One turn sends every row of this set to another row. A few are shown first. Where does it send the rows asked after them?
Nube: [ 14  -3   5  41 -19 -25  49  20   4   8  -9  40 -11  37  -9  11  34   3
  17 -20  41  -3  -7  -4  20  30   7   7]
fiziz: [  7 -29 -47 -32   0  19  13 -21  19 -13   5   5  -8  11  -1 -17   1  20
  -3 -17 -19  36  30  -7   9   3   7  10]
Mene: [ 14  22 -47  22   9  15  21 -41  -6  -1  25  27   2 -14 -24   1  20  16
  27   4  -9  22  20  15  15  19  -7  -9]
zoti: [  0 -13 -16  23   4  -3  37   3  55 -19   3 -12   1 -23 -21 -19  45 -10
  -2 -11 -15  23  16  19  -1 -24 -18 -15]
zimi: [  3 -16  32   6  -9 -44  13  34   5  -1  -6 -35  -9   1  -3 -15   1 -26
 -17 -34  25  21   1 -28   1  -3   2  20]
geka: [ 25   5 -22   8 -13   8  -2 -10  -5  16  41 -26  22  -3 -23  -4 -24 -28
  -4  48  17 -19   2  21  21  -7   4 -11]
rolu: [ 10  -3  32  12 -15 -33  40  26   2  -6  24  12 -15 -18 -18  14 -31 -26
  -1   3 -29   2  -4 -32  42  25  -6 -21]
pek: [-15  -8  16  18  15 -11  18  22 -16  12  26 -31 -25   0 -50  11 -37 -15
  27  16   0  -9  -9  -1 -16   5   5  -8]
Ruzu: [ 46 -29  19   9 -30 -26  36  27  10 -26  16 -22  -8  35  -5 -22  -6 -30
 -13 -14  44 -19  -6  -8  -3  17  -7   8]
rozar: [ 15 -17 -14   7   7   0  32  -1  -1   6  69   9 -34   5 -12   9  28 -23
  -4 -30  13 -17  -6  -7  -2  41  10  42]
fupat: [ -3  -7 -32   4  12  -6   2 -15   3  -3  53   0  21 -13  14  -4  16 -39
 -24   5 -29  31   9  -2  -3  11   0  24]
vulu: [ 32  -2 -47   8 -25   5   6 -20 -12  -9  -7   4   2  22 -51  -2 -25  12
  13   7  17  17  30   8  36 -12   8   3]
Riz: [-11  -3  14  10  -1  -2  50  44  30  15 -21  -2 -34   4 -16 -31  -3  17
   0 -26 -12 -11 -10   4   3  10 -19 -14]
sezir: [  8  -8   5   9 -18 -47  14 -16  -3 -14  19   9  27   9   4  -2  -7   6
  14 -55  39  -8   2 -27  -4  25   4  27]
kolof: [  5 -11 -35   8  -2 -20  49   9  19   0  18  31  27  15 -29  -4   3 -21
  -2  15  53   2  -9 -11  52 -20   1 -27]
goti: [-12   4 -57 -18   6  13  21  -7  21  23  18  23  20  -5 -30   1 -21  19
  20   8 -20  -9  13  18  20  18  13 -14]
lono: [ 48 -26  22   5 -18 -21  31   2  30   6  17 -11  -6 -14 -14  28  38  -3
   7   3 -17 -31  -8 -20  21  37   1  12]
Tozeg: [  6   2 -20   9  20  -9  45  16 -15   5  19 -16  25  30 -20  10  29  -7
  -6  -1  -8  35  31  41 -22  -1  -7 -30]
Mumi: [ 24   2 -35   1  30   8  40   0  -9  32  22   6  17  12 -28  -3   2  -8
 -56 -26  26  -8  -1  28  19  -4   9 -25]
pabev: [ 24  12  17 -14 -35 -19  24  19  10 -17  13 -22  -4 -17 -12 -32 -33  14
  18 -32  15 -18   6  -8 -34   1 -11  -8]

vulu turns into sezir
Riz turns into geka
Where do these go?
zoti turns into pek
goti turns into Ruzu
lono turns into Tozeg

